128 stands for zero in the data rows.
Each row has a hidden score. How much does it go up from the first row of each pair to the second? 10 means little or no change, 20 a big rise and 0 a big fall. The score is a weighted sum of the row's numbers plus the product of two more (or one squared), each taken from its middle value.
147 109 157 141 144 167 118 91 141 134 116 140
115 126 112 163 175 144 131 119 119 120 133 122 ~ 11
117 148 117 138 146 114 125 150 142 107 175 154
127 134 110 127 107 116 143 128 124 117 142 127 ~ 12
57 190 45 218 182 100 149 117 63 120 191 137
137 127 139 106 110 105 103 117 110 128 121 98 ~ 9
117 127 119 127 112 137 148 136 145 121 130 146
142 172 135 129 138 95 146 154 141 136 156 107 ~ 12
120 134 112 130 136 125 138 129 129 132 133 129
140 113 180 93 103 143 115 131 120 155 106 140 ~ 10
113 91 102 104 111 127 103 136 151 88 113 188
156 132 142 114 137 105 140 157 159 136 125 122 ~ 18
142 139 129 130 78 152 185 138 136 120 118 112
128 138 117 149 154 146 179 129 132 130 163 137 ~ 14
133 128 127 132 126 139 132 137 128 123 123 109
107 174 89 163 162 83 133 127 102 126 152 103 ~ 10
124 172 116 156 151 78 125 128 100 136 147 97
132 169 110 148 145 89 138 124 113 119 152 115 ~ 8
139 135 141 121 130 125 110 115 124 135 147 120
125 167 69 185 169 128 195 110 94 134 165 120 ~ 14
86 80 97 100 126 135 91 145 165 72 122 197
109 129 133 133 139 99 128 121 118 124 127 139 ~ 10
93 131 107 141 144 120 117 129 122 119 163 170
117 127 127 119 119 150 114 124 116 116 137 128 ~ 10
121 138 114 131 136 126 112 127 133 118 152 135
116 161 108 146 148 90 123 124 109 138 131 98 ~ 12
147 96 158 170 172 150 149 104 151 148 92 140
106 144 128 111 75 104 109 93 102 123 134 96 ~ 6
158 112 136 97 106 134 169 149 105 152 84 95
146 145 152 110 118 85 106 125 135 124 131 91 ~ 5
114 102 114 109 91 163 144 118 147 110 106 131
107 134 119 134 134 151 113 139 132 116 155 150 ~ 6
113 145 113 158 149 113 114 146 135 121 163 151
122 141 136 122 141 122 120 150 150 122 162 148 ~ 12
137 128 130 118 129 126 108 126 136 120 136 120
92 167 73 166 167 107 122 148 111 106 181 149 ~ 10
130 126 144 122 129 117 113 143 134 132 114 146
117 151 99 155 154 107 147 125 104 125 174 113 ~ 14
151 77 135 130 148 154 134 105 131 145 93 137
165 122 160 134 139 137 144 115 142 144 121 116 ~ 8
138 126 137 128 145 136 127 131 126 148 105 130
114 87 113 150 168 159 125 117 168 124 107 173 ~ 7
139 131 135 124 132 121 109 124 115 130 130 104
140 130 162 91 109 132 102 124 151 125 130 124 ~ 10
154 112 117 125 117 141 179 143 122 139 99 126
137 86 150 122 150 170 89 140 147 119 120 158 ~ 7
156 130 160 95 102 103 121 159 104 154 69 116
98 106 127 102 96 134 136 136 114 132 90 153 ~ 10
126 100 172 115 108 165 101 130 140 133 124 158
132 135 131 157 156 124 122 122 128 132 107 113 ~ 12
126 101 110 111 142 142 133 118 123 127 114 131
125 122 144 112 120 106 118 148 129 139 109 141 ~ 7
130 123 107 176 188 147 142 99 127 143 144 134
106 138 121 128 108 131 129 128 116 153 160 159 ~ 3
143 128 126 124 116 162 169 135 142 120 118 147
123 143 128 129 90 151 170 141 139 122 125 136 ~ 11
160 135 143 129 121 113 140 138 136 152 115 113
133 115 132 117 106 123 114 97 129 125 122 95 ~ 8
116 103 146 154 164 138 139 102 145 145 99 136
140 137 143 130 116 111 130 127 134 143 124 103 ~ 12
150 144 100 132 126 125 174 114 116 123 155 95
102 104 136 112 115 147 106 129 129 123 153 169 ~ 9
122 125 126 145 159 138 100 116 124 112 122 106
149 121 162 117 117 136 142 150 135 151 82 124 ~ 12
163 100 179 111 128 163 131 115 133 158 116 138
132 104 135 113 126 139 121 146 138 121 105 151 ~ 3
122 152 127 128 104 101 105 122 100 147 144 108
138 140 100 158 174 131 172 104 112 133 140 114 ~ 19
120 144 85 152 151 98 134 134 103 123 118 135
127 134 130 134 150 128 94 145 142 128 132 143 ~ 11
124 144 127 114 84 104 114 118 97 132 146 111
87 118 110 136 147 126 111 125 141 100 157 175 ~ 10
137 124 129 139 138 144 169 135 139 152 116 120
162 115 133 121 135 146 162 118 137 140 121 127 ~ 8
96 169 96 163 141 98 147 146 103 126 181 137
134 101 159 111 128 143 95 118 133 119 115 124 ~ 7
153 117 147 140 167 139 143 126 180 135 120 138
108 122 120 124 126 125 100 116 122 106 136 113 ~ 10
122 128 130 109 77 145 139 147 127 132 137 133
142 124 147 111 117 142 111 128 142 119 120 141 ~ 7
140 140 136 128 133 118 139 120 127 151 146 100
125 168 95 152 139 85 146 131 107 138 129 106 ~ 7
95 141 110 145 146 114 111 138 105 125 149 134
122 154 102 138 126 105 121 134 113 127 162 113 ~ 9
145 102 164 155 162 184 118 103 157 139 118 161
145 101 156 124 109 128 151 140 128 152 79 144 ~ 6
118 105 154 117 119 161 103 128 129 136 120 156
136 187 80 175 127 123 180 145 99 130 179 110 ~ 6
144 126 125 154 151 141 141 109 122 141 132 113
141 91 160 122 162 168 94 125 141 134 116 145 ~ 11
129 118 142 99 96 151 94 115 143 111 138 163
134 120 127 141 148 139 140 131 117 136 107 140 ~ 17
93 92 98 107 118 134 122 96 97 138 111 122
154 118 145 106 102 150 157 121 133 140 90 114 ~ 11
136 104 148 113 131 115 125 140 107 150 72 140
144 114 119 121 110 186 156 117 137 120 105 114 ~ 6
159 119 160 80 94 115 138 153 105 144 59 122
125 137 151 117 141 113 120 141 138 147 127 128 ~ 12
111 163 83 193 151 124 181 123 101 113 156 129
127 130 155 102 107 133 103 123 126 133 146 124 ~ 10
148 140 114 126 121 136 165 110 126 121 130 91
126 131 147 129 116 120 122 123 136 137 124 133 ~ 9
128 120 142 117 113 126 121 135 128 141 107 149
120 173 100 163 142 67 127 138 103 126 178 113 ~ 9
160 120 113 128 145 114 176 136 108 159 100 106
136 119 168 96 107 109 128 148 109 150 89 133 ~ 4
115 108 121 138 145 141 123 138 155 94 111 171
149 113 155 112 108 144 118 135 127 134 90 138 ~ 16
161 176 129 128 60 156 212 160 161 111 151 97
152 121 169 98 137 123 119 126 139 140 105 112 ~ 5
156 137 115 150 161 118 164 118 133 123 155 106
162 136 110 111 119 125 179 128 120 132 139 94 ~ 11
63 111 119 117 117 134 99 142 133 114 131 187
114 157 96 149 151 98 117 125 100 122 141 98 ~ 10
121 165 97 162 113 126 154 134 109 120 161 110
135 107 124 116 123 121 91 108 99 105 122 92 ~ 11
152 127 111 134 119 142 182 145 119 131 93 121
117 84 125 107 120 88 133 128 132 140 47 139 ~ 9
111 135 160 113 128 124 115 133 139 129 160 155
128 120 157 90 79 127 101 126 143 133 133 150 ~ 11
127 115 161 126 135 145 112 127 130 141 107 149
140 126 127 120 112 147 138 136 131 111 120 108 ~ 10
140 89 125 112 156 155 66 128 127 96 100 104
132 143 130 130 136 115 111 106 126 123 124 110 ~ 9
117 111 117 159 152 149 167 116 138 141 96 138
146 147 132 115 136 106 107 129 130 123 128 100 ~ 8
106 146 105 125 115 113 113 102 105 121 151 117
119 141 149 130 139 111 110 166 136 140 156 145 ~ 14
109 97 85 102 105 114 96 148 165 87 111 176
138 151 125 122 145 79 121 145 140 132 138 81 ~ 13
104 111 132 109 129 118 115 138 133 118 125 161
157 135 144 137 95 166 205 143 169 132 99 127 ~ 16
155 124 162 99 105 127 103 97 138 136 130 104
55 117 126 107 98 101 97 148 117 135 99 159 ~ 18
138 93 147 113 136 151 96 115 128 112 110 115
151 137 145 131 129 129 128 118 139 132 129 113 ~ 10
162 111 179 114 131 137 115 132 124 154 86 128
117 142 83 163 142 122 144 151 114 98 161 149 ~ 5
137 143 128 129 138 117 108 144 149 116 155 132
122 132 116 150 156 150 138 122 131 137 147 127 ~ 13
160 101 183 121 109 176 115 86 141 163 116 146
141 101 129 100 150 125 104 104 134 120 129 124 ~ 9
123 93 151 122 125 144 124 125 138 143 79 160
148 138 133 137 129 137 156 148 130 135 107 122 ~ 12
135 132 144 153 162 127 145 110 131 141 126 113
127 158 116 137 141 113 148 135 121 123 132 110 ~ 10
137 90 119 92 133 150 110 136 136 117 113 145
136 93 138 143 174 164 142 110 145 146 118 138 ~ 14
118 123 107 127 132 112 136 146 133 106 152 143
131 144 129 137 131 122 136 139 121 126 161 127 ~ 11
151 92 90 125 152 123 142 75 105 124 133 87
118 139 150 105 98 111 103 124 120 135 149 118 ~ 9
134 117 131 143 146 108 135 141 144 134 107 152
118 114 134 117 104 139 129 141 133 129 119 155 ~ 13
146 113 155 120 124 122 112 134 131 129 100 153
124 87 122 126 136 141 133 123 142 123 85 150 ~ 13
124 109 136 119 123 150 95 147 167 110 137 160
115 114 142 99 104 139 128 160 141 127 92 161 ~ 12
125 117 120 111 97 148 120 105 128 125 119 105
122 93 123 120 124 145 108 129 151 119 98 163 ~ 10
156 141 163 104 118 86 126 165 155 146 110 104
122 134 118 121 137 156 107 151 143 108 134 138 ~ 7
135 160 114 166 120 143 163 154 121 120 145 111
121 125 110 167 154 114 147 119 121 146 114 119 ~ 13
145 141 153 133 144 87 131 143 126 151 121 93
109 153 108 134 126 88 127 130 119 134 156 132 ~ 9
148 114 127 124 118 127 128 140 122 140 122 132
119 115 131 101 103 158 100 121 137 105 135 120 ~ 10
123 116 109 134 141 120 159 119 120 152 93 118
130 115 138 144 140 119 144 131 128 155 85 132 ~ 7
151 93 155 127 164 168 125 109 153 146 116 147
133 122 157 129 141 138 108 105 121 137 114 124 ~ 7
125 113 128 145 156 135 119 137 127 129 129 149
91 183 78 178 162 80 146 118 78 119 155 112 ~ 9
150 162 122 133 137 97 146 139 127 125 159 98
100 109 135 128 140 126 106 137 126 121 121 162 ~ 6
100 104 116 97 107 139 100 137 159 103 139 183
141 116 168 129 117 142 132 122 144 132 117 141 ~ 6
129 106 137 115 105 156 177 137 152 135 76 138
171 106 187 105 114 139 121 127 128 145 103 136 ~ 6
147 94 159 120 106 158 111 124 128 137 104 124
128 101 127 129 102 139 132 151 153 126 87 157 ~ 11
140 120 166 116 126 121 125 127 129 144 103 128
135 120 133 108 101 108 108 108 115 128 122 116 ~ 8
81 129 147 111 71 147 122 145 118 142 142 159
128 121 129 121 97 148 150 134 149 126 109 138 ~ 11
128 110 85 125 146 140 139 108 113 123 141 111
148 107 127 114 153 140 82 131 151 94 105 110 ~ 8
133 136 119 134 127 133 144 131 128 126 157 137
110 117 137 135 114 130 105 133 152 122 146 167 ~ 7
130 112 118 118 112 148 109 128 136 101 115 112
121 130 139 116 115 132 111 123 128 122 147 128 ~ 10
147 146 133 133 120 117 154 139 121 139 136 120
135 108 117 110 80 144 155 159 132 117 73 139 ~ 10
143 83 109 134 138 159 166 111 152 127 104 144
81 173 96 179 141 103 141 135 99 129 178 139 ~ 8
127 102 123 91 142 150 64 116 117 116 112 95
129 132 95 123 125 123 138 111 94 103 139 91 ~ 8
133 106 143 100 104 136 88 101 117 120 128 109
135 104 170 118 147 150 114 129 138 150 100 151 ~ 15
156 134 145 117 123 119 136 121 128 149 112 117
131 102 121 122 156 141 97 135 124 95 101 93 ~ 10
122 161 91 161 153 84 154 131 91 135 128 106
145 126 138 144 160 141 115 130 135 128 116 125 ~ 10
113 137 135 98 102 73 127 167 86 138 66 114
121 127 121 137 139 142 118 127 124 110 136 127 ~ 8
152 118 121 101 124 134 124 95 114 124 126 107
116 136 127 136 143 104 114 161 150 106 155 161 ~ 4
148 125 171 105 101 122 116 119 114 148 108 124
148 91 114 112 123 158 157 123 133 123 102 129 ~ 12
135 140 131 123 140 125 106 121 119 126 138 120
103 175 80 162 147 110 131 139 83 127 150 110 ~ 7
131 188 64 198 118 140 199 128 104 118 171 99
117 106 114 102 80 139 113 107 112 119 125 100 ~ 18
127 131 137 115 108 110 124 131 115 137 132 140
139 132 113 136 164 129 109 152 153 112 126 132 ~ 12
128 117 143 117 125 130 133 125 135 141 139 142
118 143 122 118 112 99 113 110 100 122 143 105 ~ 7
149 126 130 138 142 138 130 131 134 135 124 113
163 169 140 131 139 101 142 147 147 132 150 92 ~ 11
134 137 99 145 119 149 171 119 115 116 137 104
133 124 130 152 136 131 148 119 126 130 129 130 ~ 11
127 122 165 114 98 117 114 140 107 147 104 140
180 144 119 127 169 98 172 109 115 141 166 79 ~ 18
143 109 170 131 132 153 122 110 139 139 116 145
146 112 154 113 92 180 114 120 133 124 105 129 ~ 6
109 131 126 136 117 122 131 144 104 142 95 140
108 146 111 146 144 118 124 127 110 132 139 116 ~ 11
125 137 141 115 99 129 117 106 116 127 134 132
159 161 151 116 138 80 119 138 137 132 144 98 ~ 13
133 112 138 136 143 164 144 111 138 146 125 140
105 161 97 161 143 100 137 135 110 129 137 131 ~ 7
127 141 108 116 106 105 138 102 101 117 154 96
103 154 111 140 141 100 140 150 123 126 167 150 ~ 13
121 124 111 126 134 130 109 137 104 109 125 106
114 114 97 120 131 128 127 116 116 118 152 135 ~ 10
119 98 114 114 119 148 104 139 165 99 124 179
120 117 139 121 129 138 95 136 156 118 154 162 ~ 10
117 122 120 130 118 139 122 142 161 102 135 166
146 133 139 100 122 96 131 144 126 143 103 109 ~ 15
136 128 127 125 119 132 142 105 106 142 117 119
145 125 147 121 131 88 144 144 144 150 74 109 ~ 13
103 117 139 109 108 135 136 127 126 127 144 142
150 135 148 121 133 108 113 136 153 133 139 110 ~ 10
118 147 123 124 143 100 108 134 124 122 149 129
107 163 80 158 151 79 149 129 83 135 131 100 ~ 11
136 90 116 110 141 149 99 142 125 100 132 122
104 146 111 142 153 114 138 128 121 132 154 145 ~ 11
142 108 170 117 137 146 104 119 144 138 106 142
122 98 133 97 118 157 90 103 129 108 112 117 ~ 10
96 100 133 99 104 131 122 130 117 134 91 145
145 132 137 133 134 140 134 129 129 122 119 116 ~ 8
184 140 140 117 127 104 155 145 153 135 158 86
127 116 141 117 121 107 120 148 142 141 93 137 ~ 8
128 152 126 137 138 99 116 130 120 135 153 111
119 169 123 141 137 90 125 149 108 134 158 116 ~ 10
104 158 101 143 131 73 136 135 90 130 107 111
139 185 127 153 145 81 129 133 112 133 155 101 ~ 10
106 190 84 175 157 88 139 128 73 115 182 96
125 146 92 155 148 125 146 137 117 119 147 112 ~ 11
123 96 128 129 101 177 138 127 158 111 108 156
146 145 140 120 100 124 177 154 129 125 104 109 ~ 12
116 97 153 110 122 154 89 149 133 114 122 172
81 191 47 179 165 100 129 110 58 112 163 100 ~ 6
144 122 134 132 147 141 146 139 137 136 104 120
141 143 94 169 171 124 182 106 111 130 160 107 ~ 12
138 114 148 137 150 139 105 132 137 139 110 140
109 120 126 112 100 150 136 149 148 130 124 146 ~ 16
141 124 155 119 135 133 96 136 162 115 138 140
140 127 135 142 155 117 132 130 140 146 84 128 ~ 14
113 139 137 134 131 115 112 143 118 128 139 135
131 112 120 100 114 127 96 157 172 81 153 167 ~ 8
133 141 137 106 93 103 126 139 99 140 112 106
145 111 169 119 99 161 105 123 137 139 124 141 ~ 8
133 114 160 113 126 144 108 144 150 124 116 141
112 135 141 128 105 111 122 138 110 137 119 132 ~ 10
153 136 149 117 128 111 132 137 149 128 141 102
86 161 82 173 166 105 124 125 86 108 158 120 ~ 8
